In the rows, 128 means zero.
A single turn carries every row of the set below to another of its rows. Some are shown first; where does it send the rows asked next?
J305: [102 127 125 112 139 104 138 166 122 143 152  76 159 136 108 121 134  98
  97 129 106  98 145 163 112 141 128  82 110 122]
J580: [158 160 142 146 104 132  83 129 118  82 133 109 136  97 112 127 111  90
 137 105  74 125 129 146 117 132 141 109 119 126]
J99: [ 99 122 141 146 174 116 133 148 123 105 149 131 149 110 141 117 130 116
 168 150 122 117 118 151 142 132 132 104 102 124]
J98: [113 127 117 108 144 109 117 157 109 132 156  71 170 122 117 115 130  93
  96 140 102  99 140 173 117 130 138  92 102 132]
J118: [157 154 140 144  99 127  84 131 117  80 129 110 132  96 113 127 109  93
 142 105  72 120 141 145 116 134 138 113 119 128]
J582: [153 142 117 130  88 135 113 147 115  92 131  95 131 102 105 114 114 125
 126  84  83 139 162 136 112 116 140  99 103 147]
J891: [112 148 134 123 127 167 130 137 136 135 111 102 125 115 125  91 151 139
 131 148 131 112 173 172 142 127 107 110 102 121]
J178: [142 166 125 159  87 152 116 128 130 124 142 127 120 100 114 116 120 123
 128  87  56 148 149 127 121 125 156 112 118 134]
J202: [108 154 137 108 130 119 131 122 133 131 165 128 142 134 129 162 113  98
 148 168  86 130 148 157 133 171 105 113 116 109]
J53: [134 153 141 153  74 146 101 115 128 129 137  67 133 111 105 117 128 100
 109 106  65 127 127 139 129 121 126 110 126 112]
J35: [131 141 128 145  90 145 126 110 129 106 151  88 130 117 106 136 114 112
 136 103  65 166 129 117 145 115 129 112 104 131]
J667: [105 124 134 114 127 103 131 165 128 146 158  82 157 118 116 111 150 107
  94 143 119 115 155 171  94 133 133  80  98 131]
J796: [158 149 120 130  91 139 110 147 115  92 132  95 133 104 102 111 118 125
 122  86  92 142 152 136 114 113 143  98 102 145]
J63: [135 141 109 135 138 121 107 146 105 164 135 144 158 113 119  94 152 134
 115 133 102  99 137 144 117 142 179 136 115 150]
J573: [164 137 141 143  81 114  92 121 110 120 130  94 144 114  98 132 116 121
 116 107  81 135 109 114 116 137 135 126 116 130]
J712: [108 140 143 116 131 119 116 118 138 121 167 126 145 115 139 153 129  95
 153 183  99 141 145 169 120 161 111 103 105 114]
J289: [135 147 141 154  74 141 100 113 125 127 132  65 135 110 108 115 131 100
 114 107  62 119 132 136 131 124 126 119 125 117]
J320: [ 92 111 139 148 166 120 129 134 137 106 147 135 142 115 125 123 146  96
 159 153 118 143 130 148 138 120 147 109  88 135]
J583: [113 130 145 135  98 117 132 140 121 192 130 130 125 116 126 132 105 156
  93 152  91 143 152 143 113 142 120 124 107 116]
J624: [163 132 144 145  79 110  92 122 109 115 123  94 141 111 100 130 116 120
 122 107  79 128 119 115 115 136 133 132 115 133]
J607: [ 92 130 134 118 126 105 140 173 118 156 163  79 155 124 125 107 138 120
 110 140 121  97 140 162 114 131 120  89 119 113]
J499: [112 141 133 117 133 110 114 117 120 138 169 124 152 122 136 163 100  96
 134 174  71 133 131 159 130 164 121 116 113 114]
J25: [108 140 158 149 122 108 151 153 125 175 145 152 129 109 142 118 124 168
 128 148 109 132 141 131 116 147 125 123 108 120]
J539: [101 130 129 126 112 157 118 136 139 152 125  98 130 110 123  88 168 130
 128 157 137 122 167 176 124 120 121 102 107 121]
J130: [109 120 141 154 181 125 135 136 131 104 123 141 141 120 124 119 134 111
 156 138 113 124 124 140 150 131 142 116  89 136]
J511: [107 144 130 123 125 150 133 155 125 143 135 101 139 105 141  82 153 153
 137 148 140 104 160 172 130 125 115 100 111 121]
J877: [139 158 120 158  85 147 120 124 129 125 142 121 121 100 118 117 120 122
 132  87  47 142 156 127 121 128 153 113 119 136]
J526: [129 135 127 149  90 139 128 108 128 107 149  82 132 116 110 134 117 111
 138 103  57 157 133 116 145 117 128 117 104 134]
J839: [ 94 150 143 117 134 119 139 134 128 127 180 122 145 120 145 143 120 112
 163 173 105 129 139 156 140 151 103 112 118 108]
J858: [114 138 163 143 114 113 149 147 133 177 122 143 118 122 123 131 116 158
 104 143 102 137 154 133 114 151 115 123 100 119]
J788: [120 137 119 134 132 105 120 147 110 172 156 148 159 120 132 111 149 144
 144 145 112  99 119 135 114 165 152 125 134 127]
J187: [108 125 135 149 167 133 124 133 121 108 129 154 134 109 129 119 122 114
 155 148 107 141 135 143 155 115 152 135  89 141]
J514: [113 118 160 151 113 105 130 136 135 180 129 150 126 111 128 131 132 153
 114 158 110 149 139 135 100 150 129 118  98 123]
J92: [ 97 138 131 123 118 167 124 139 130 138 120  98 119 108 128  99 129 129
 123 155 121 130 175 179 148 104 111 111 100 116]
J917: [124 140 116 134 127 112 115 136 124 170 156 159 155 117 122 112 167 127
 134 147 104 117 139 139 101 161 173 126 120 144]
J664: [132 141 105 131 140 120 117 139 116 167 137 144 160 131 115 107 160 130
 131 132 102  92 131 137 115 169 166 125 127 139]

J891 -> J130
J53 -> J35
And these:
J539 -> J320
J98 -> J499
J788 -> J607
J624 -> J289

A single turn carries every row of the set below to another of its rows. Some are shown first; where does it send the rows asked next?
J145: [139 127 120 137 137 151 110 102  90  96 139  96  97 106 108 121 130 147
 114 120 125 156  97 134 120 127 143 125 102]
J84: [108 113 148 149 140 137 105 121 160 109 115 123 140 114 118 143  74 116
 145 141 116 127 138 131 136 140 111 165 149]
J264: [ 93 125  93 104 118 132 132 143 159 114 128  99 117 127  79 153 109 147
 157 138 147 116 162 141 127 132 100 104 131]
J651: [103 128 115  96 123 147 124 158 150 125 153  80 143 129  91 165 121 144
 170 145 132 115 145 134 160  96 104 102 122]
J911: [109 124 129 122 162 143 115 125 155 118 120 104 155 131 129 126 100  98
 148 116  91 126 170 127 123 110 128 146 151]
J721: [ 94 129 132 117 129 165 144 132 161 125 131  99 170 120 100 144 129 126
 178 130 130 123 159 122 156  84 120 105 128]
J645: [166 153 148 141 138 153 108 110  98 110 151 140 126 129 115 127 107 149
 124 114 119 138 108 128 161 117 148 114  88]
J876: [125 128 112 127 156 148 117 103 113 121 142 127 101  83  98 150 154 128
 124 114 144 150 108 119 129 157 120 134 105]
J679: [140 126 100 119 137 134 119 124 124 111 101  91 148 121 119 106  89 130
 136 130 113 128 157 167  88 119 138 132 120]
J60: [130 113 152 128 140 148 105 142 151 110 133  90 167 125 111 131  82 118
 147 113 111 116 149 122 140  99 155 130 153]
J865: [131 133 144 119 155 174 117 110  88  95 155 109 108 109 115 133 110 138
 127 112 107 133  84 129 149 119 140 106  96]
J454: [150 143 159 124 142 166  94 124  98 102 162 122 130 119 110 135  96 159
 141 110  99 121  99 124 135 105 141 121  87]
J293: [133 122 117 155 126 146  98 110 109 101 120 125 102 118 103 112 110 165
 123 120 117 149 115 151 119 119 150 121  81]
J993: [ 92 132 112  99 136 152 134 135 146 124 127  87 133 140 102 152 120 162
 178 139 121 133 169 135 151 101  93 104 119]
J471: [134 134  99 104 144 160 101 130 109 140 162 119 106 115 104 135 138 161
 130 135 121 125 113 143 138 105 132 112  61]
J306: [148 155 136 156 135 136 112 108 115 106 135 167 118 116 111 128 131 108
 128 107 127 142 105 124 149 142 124 131 106]
J799: [126 113 101 117 123 112 115 123 140 126  99  93 116 135 108 107  85 155
 152 140 105 138 134 158 125 132 130 114 140]
J351: [103 130  94 137 119 125 118 136 162 135 122 110 138  95  85 138 123 141
 148 159 148 115 149 132 132 138  86 137 129]
J277: [115 117 123 138 147 120  93 144 149 103 113 100 139 132 117 120  89 111
 141 112 102 121 157 128 122 132 124 144 161]
J977: [134 132 106 108 154 166 118 115  90 124 153 105 104 100 100 122 140 159
 122 115 132 127 102 122 142 128 135  99  88]
J121: [101 131 105 123 147 135 117 116 142 108 111  94 137 145 118 109  88 138
 142 128 110 117 185 130 102 124 125 127 138]
J503: [159 163 116 120 132 150 116 116  99 124 169 132 113 128 107 138 128 153
 119 135 132 130 113 135 154 115 128 110  73]
J787: [110 128 139 112 149 149 124 133 163 148 147 120 177  94 100 159  95 121
 166 143 124  96 131 121 164 123 119 116 127]
J828: [124 129 143 119 139 170 127 139 153 114 135  85 168 120 110 131 103 123
 151 117 100 126 163 130 143  69 134 134 143]
J772: [112 134 140 154 152 148 116  93 107  93 141 127 126  89 110 144 131 105
 131 117 124 143  88 119 131 148 136 122 107]
J596: [153 148 111 145 133 144 110 110 105 110 138 141  96 129 112 119 117 147
 105 126 124 146 119 148 149 126 135 122  82]
J406: [119 139  97 108 142 135 117 135 132 120 117 112 137 115 112 142 121 128
 154 141 145 119 164 140  93 147  76 156 120]
J134: [115 110 138 141 155 157 121 126 149 113 100 123 166 107 135 136  99  85
 152 125 114 136 142 157 130 117 128 152 124]
J89: [ 94 141 107 109 129 139 133 126 150 104 118 103 123 135  95 141 110 148
 163 130 130 125 181 127 109 130  83 128 140]
J129: [130 113 111  76 121 163 131 148 148 147 142  93 115 130 101 129 105 159
 155 151 132 114 129 144 156  95 108 121 126]
J690: [106 111 146 113 135 161 120 147 158 128 149  93 169 130 111 150 113 113
 169 136 134 111 137 117 165  88 137 116 135]
J613: [113 136 142 114 134 166 140 139 138 121 120 121 181  99  97 154 115 137
 193 122 149 108 139 127 148 119  97 104 111]
J327: [135 126 150 124 132 177 121 156 121 101 117  91 167 118 123 124 100 131
 168 120 104 126 125 152 155  74 110 125 118]
J912: [115 129 151 155 146 139  94 110 120 102 128 161 124 116 119 135 127 106
 157 107 111 138  92 118 130 143 126 137 105]
J70: [132 128 146 120 122 151 111 140 130 112 136  89 157 135 119  97  77 132
 155 138 100  99 111 127 143  90 130 121 146]
J663: [128 138 104 128 125 135 114 121 136 120 137 153 100  88  83 149 152 122
 138 112 133 144 113 140 113 141 110 138  97]
J970: [ 94 111  91 127 138 126 106 139 148 106 108  98 110 145 108 120  92 141
 137 135 128 119 169 141 120 140 114 124 136]
J818: [123 140 139 111 140 168 121 116 129 129 167 160 138 101  96 147 137 115
 153 119 147 103 100 107 126 126 132 120  87]
J328: [120 120 110  79 144 163 129 137 118 135 120  98 131 143 119 137 108 171
 175 142 147 117 153 144 132 122  98 109  96]
J632: [144 158 110 128 130 136 129 106 123 123 148 165 106 112  97 145 142 116
 123 124 144 137 114 136 139 145 120 120  91]
J813: [117 140 136 123 156 176 124 114 108 107 162 135 122  82  97 145 138 120
 131 111 142 115  93 105 145 139 114 118 100]
J354: [147 156 145 127 138 154 122 108 116 123 163 164 128 123 112 147 138 114
 139 123 146 127 101 111 157 130 126 124  94]

J70 -> J787
J89 -> J121
J277 -> J60
And these:
J293 -> J912
J134 -> J327
J876 -> J145
J503 -> J632

